Some points:
{-1.7, -0.7, -1.7,  0.4, -0.7,  1.4,  0.6, -0.9, -1.0,  0.0, -0.9, -0.9, -1.2, -1.5, -0.4, -0.6, -0.5,  0.3, -1.3, -1.5, -1.0, -1.7, -0.2,  0.7}
{-1.0,  0.3, -0.4, -0.8,  1.2, -1.6, -0.8, -1.8, -1.7, -0.1,  1.8,  0.9, -1.2, -0.6, -1.7,  0.1,  0.4, -1.5,  0.9,  0.0,  0.9, -0.7, -0.2, -0.6}
{ 0.0, -1.6, -0.4, -1.2,  0.9,  0.7,  0.8,  0.5, -0.6,  0.7,  0.4,  0.2, -0.8, -0.7, -0.1,  1.1,  0.9,  1.6, -0.4,  1.1, -0.5, -1.2,  1.3, -0.8}
{ 0.7,  1.2, -1.4,  0.9, -1.4, -1.0,  0.8, -0.7,  1.4,  0.3, -0.1,  0.0,  0.8, -1.1, -1.2,  1.6, -0.7,  0.8, -1.7,  1.1,  1.1,  1.1, -0.2, -1.9}
{ 0.6,  0.8,  0.5,  1.4, -0.8,  1.5, -1.1,  1.6, -0.6, -0.9, -0.1, -1.4, -1.2, -0.1,  1.3,  1.5, -0.1,  0.4, -1.1, -0.8, -0.1,  0.5, -1.4,  0.8}
{ 0.0,  0.8,  0.2,  0.4,  1.3, -0.9, -0.3,  1.0,  1.3,  0.5,  1.0,  0.9, -0.4, -1.6,  1.4, -0.2, -1.3,  1.7,  0.8, -1.9, -1.1, -0.8,  1.2, -0.6}
{-1.5,  2.1,  1.5,  0.6, -0.7,  0.8, -1.5, -1.2,  1.0,  0.5,  0.3,  1.7, -0.9, -0.2,  1.6, -0.4,  1.0,  1.2,  0.4,  1.2,  0.2,  0.4,  0.3, -0.7}
{-0.1,  1.1,  0.3, -1.4,  0.9, -0.2,  0.9, -0.7, -1.1,  1.7, -0.7, -0.5,  1.0,  1.3,  0.8,  1.5,  1.8,  1.0, -0.7, -0.7,  0.3,  0.8,  1.0,  1.2}
{-0.6, -1.0, -1.5,  0.5,  0.0,  1.1,  0.4,  0.9, -1.6, -0.5,  0.4,  1.2, -0.4,  0.1,  0.7,  0.6, -1.4, -0.2,  1.6,  0.9,  0.2,  0.0, -1.8,  1.0}
{-1.3,  0.4, -0.5,  0.4,  0.9, -0.3, -1.1,  0.7,  0.6,  0.9, -2.1, -0.8,  0.7, -1.2, -1.6, -0.9,  1.2, -1.1,  1.2, -1.3, -1.7,  1.2,  0.5, -0.9}
{-0.1, -1.4,  0.9, -1.4, -1.4,  0.9,  0.0, -1.7,  0.5,  1.2,  0.2, -0.5, -0.4, -0.5,  0.8, -1.7, -1.2, -1.2, -0.2,  0.8, -1.2, -1.1,  1.2, -0.7}
{ 1.3,  1.1,  0.3,  1.8, -1.3,  1.1, -0.4, -1.1, -1.3,  0.5, -0.9,  0.8, -0.1,  1.0,  0.2,  1.4, -0.1, -1.0,  0.6, -1.2,  0.8,  0.5,  0.7,  0.9}
{ 1.3, -1.1, -1.3,  0.5, -0.4,  0.7,  0.1,  1.0, -0.9, -1.3,  1.1,  0.8, -0.7,  0.0,  0.3, -1.7,  1.2, -0.8,  0.3,  1.6, -0.7,  0.3,  1.4,  1.2}
{-0.1, -0.5,  1.3, -1.0, -0.5,  1.1, -0.5, -0.2, -1.4, -0.4, -1.0, -1.6,  1.3, -1.5, -0.1,  0.7, -1.2,  0.1,  0.4,  0.1,  1.7,  1.3,  1.2, -0.8}
{ 0.8, -1.6, -1.3,  0.8, -0.5,  0.1, -1.2, -1.0,  2.0,  0.1,  0.8, -1.3, -0.1,  0.6,  0.5,  0.3,  1.9, -1.7, -0.6, -0.6,  1.0,  0.7, -0.6,  0.7}
{ 1.0,  1.0, -0.4, -0.6,  0.5,  0.3, -1.3, -1.7, -0.9, -0.5,  0.1,  0.0,  1.0,  0.6,  0.1, -0.5, -1.1,  0.5, -1.6,  0.9, -2.5,  0.9, -1.8, -0.2}
{-0.1,  0.2,  1.8, -1.8,  0.2, -0.7,  0.5,  1.2,  1.4, -0.1, -0.3,  0.9, -1.7, -1.1, -1.4,  1.8, -0.4, -0.8,  0.1,  0.7, -0.9, -0.7,  0.5,  1.8}
{ 1.5, -0.2, -0.8, -1.1, -1.7, -2.0, -0.8, -0.1, -0.5, -0.3, -1.3,  0.1, -0.8,  1.0,  0.4, -0.2, -0.5,  0.6,  0.8,  0.1, -0.1, -2.0, -1.1, -0.6}
{-0.4, -0.4, -0.8,  0.4, -1.3, -0.9, -1.5, -0.3, -0.2, -1.0, -0.5, -0.7,  0.5,  0.3, -0.6,  1.0,  0.2,  1.1,  0.9,  0.5, -0.9,  0.4,  0.9,  0.4}
{ 0.0, -1.1,  1.3,  0.1,  0.7,  0.7,  0.3,  0.8,  0.1,  0.5,  0.6, -1.0, -1.8,  0.2, -1.2,  0.9,  0.9, -0.6,  1.3,  0.1, -1.1,  0.9,  0.2, -1.3}
{ 1.3,  0.2,  1.3,  1.0, -0.1, -1.6,  0.0,  0.0, -0.9, -0.1, -1.3,  0.0,  0.8, -0.5,  0.6, -1.4,  1.5, -1.1, -1.0, -0.8,  0.8, -1.7, -1.2,  0.6}
{ 0.6,  0.2, -1.8, -0.8,  2.0,  1.3, -2.2,  1.9,  0.7,  0.9, -0.5,  0.3,  0.4,  1.1, -0.3, -0.4, -1.4, -0.2, -1.1,  0.1,  1.0, -0.1,  0.2, -0.7}
{-0.3,  0.9, -0.2, -0.6,  1.4,  0.4,  0.6, -0.5, -0.5,  0.4, -1.4, -1.3, -1.3, -0.8,  1.5, -1.0,  0.0, -0.3,  1.4,  1.0,  1.7, -1.1, -0.6, -0.7}
{-0.4, -0.8,  0.2, -0.7, -0.3,  0.8,  2.0, -0.7,  0.1,  0.6, -0.2, -0.1, -1.6,  2.0, -0.5, -1.4, -1.3,  0.4,  0.8, -1.5,  0.0,  1.4, -1.2, -1.5}
{-0.6,  0.6, -0.4,  1.5,  0.2, -1.5,  0.9, -0.4,  0.0, -0.2, -1.0,  0.5, -0.5,  0.3, -1.2, -1.7, -1.5, -0.2, -1.4,  1.6,  0.8,  1.6,  1.7,  1.7}
{ 0.0, -0.9, -0.2,  0.2,  1.0, -1.1,  0.4, -0.8,  0.6,  1.5,  1.3,  1.2,  1.3, -0.7,  1.6,  1.0,  0.3, -0.5,  1.2,  0.6, -1.2,  0.9,  0.8,  0.1}
{ 1.1, -1.0,  0.9, -0.3,  1.4,  1.6,  0.2, -0.3,  0.5, -1.8, -1.2,  2.2,  0.4,  0.7, -0.8,  0.3,  0.6, -1.3, -1.4, -1.0,  0.8,  0.3,  0.1, -1.1}
{-0.1,  1.3, -1.2, -1.9,  0.0,  0.6,  1.2,  0.2,  1.6, -1.2,  1.3,  0.4, -0.2, -1.6,  0.8, -0.8,  0.5, -0.9,  0.4, -0.5,  1.0,  1.0, -0.7,  1.1}
{-1.7, -0.7,  0.1,  1.6,  0.6, -1.2,  1.3,  0.9,  0.9, -1.0,  0.3, -0.6,  0.7,  1.4,  1.4,  0.9,  0.7,  0.8,  0.0,  1.0, -0.5, -1.4,  1.1, -1.7}
Along one direction, these points spread out more than along any other. Take the direction at right angles to it along which they spread out most. Go by this last direction. How many in every 100 of the points above lie lower along it than each point below? Round to a whole number. More than half of the points above lie lower than the first one.
{-0.5,  0.0, -0.5, -1.9, -1.8, -1.6, -1.1,  2.3, -1.6, -0.4,  1.1,  0.8,  0.0,  1.0,  1.2, -0.5,  0.9, -1.3, -1.4, -1.0,  0.3,  1.3,  0.0,  0.1} 52
{ 1.1,  0.3,  1.6,  0.4, -0.5,  0.0, -0.5, -0.1, -0.5, -1.5, -0.1, -1.2,  1.4,  0.5, -0.3, -0.7, -0.5,  1.5,  0.4, -0.2,  0.4,  0.5, -0.2,  0.2} 31
{-0.8, -0.7,  1.7,  0.9,  0.5,  0.9,  0.6,  1.4, -0.6,  1.5,  1.8,  1.0, -0.3, -1.0, -1.8, -1.4,  0.9,  1.3, -0.1,  1.0,  0.4, -0.4, -1.8, -0.5} 72
{-0.2, -1.1, -0.9,  0.5,  0.0, -0.7,  1.0,  1.0,  1.1, -0.5, -0.4,  1.6,  1.5, -0.4, -0.1,  0.2, -0.6, -0.3,  1.2,  0.0, -0.7, -0.2, -1.2, -0.9} 48
{ 0.9,  1.7, -0.3,  0.9,  0.0,  0.5,  0.9,  0.5, -0.9,  0.4, -0.2,  0.5,  0.8,  0.4, -1.1,  0.0,  0.6,  0.5,  0.2, -1.4,  0.0, -1.5,  1.5, -0.2} 31
{ 0.2,  1.5,  0.2,  1.0,  0.2, -0.9,  1.1, -0.5,  0.3, -1.1,  2.0, -1.8,  1.0,  1.0, -0.3,  1.0, -1.8, -1.0, -0.5, -0.4, -0.1, -0.1, -0.9,  0.4} 28
{ 0.5, -2.2,  1.4,  0.7, -0.2, -1.6, -1.3, -1.3,  0.4, -0.7, -0.2, -0.5,  0.3,  0.4,  0.9, -0.2, -0.5,  1.7, -0.8, -1.3,  1.4,  0.8, -0.7,  1.2} 28
{-1.2,  0.3,  1.3, -0.2,  0.4,  0.5,  0.1,  0.3,  1.0,  1.3, -0.3, -0.9,  1.9, -0.1,  0.2,  1.0, -0.6, -1.1,  0.5,  1.4, -0.7, -1.6,  0.5,  1.1} 28
{ 0.2,  1.2, -0.9, -1.1, -0.7,  0.7,  0.7, -0.5,  1.4,  0.0,  0.2, -0.8, -0.1,  1.2, -1.7, -1.0,  1.4,  1.6,  0.0,  0.3,  0.1, -0.4, -0.8,  1.4} 55
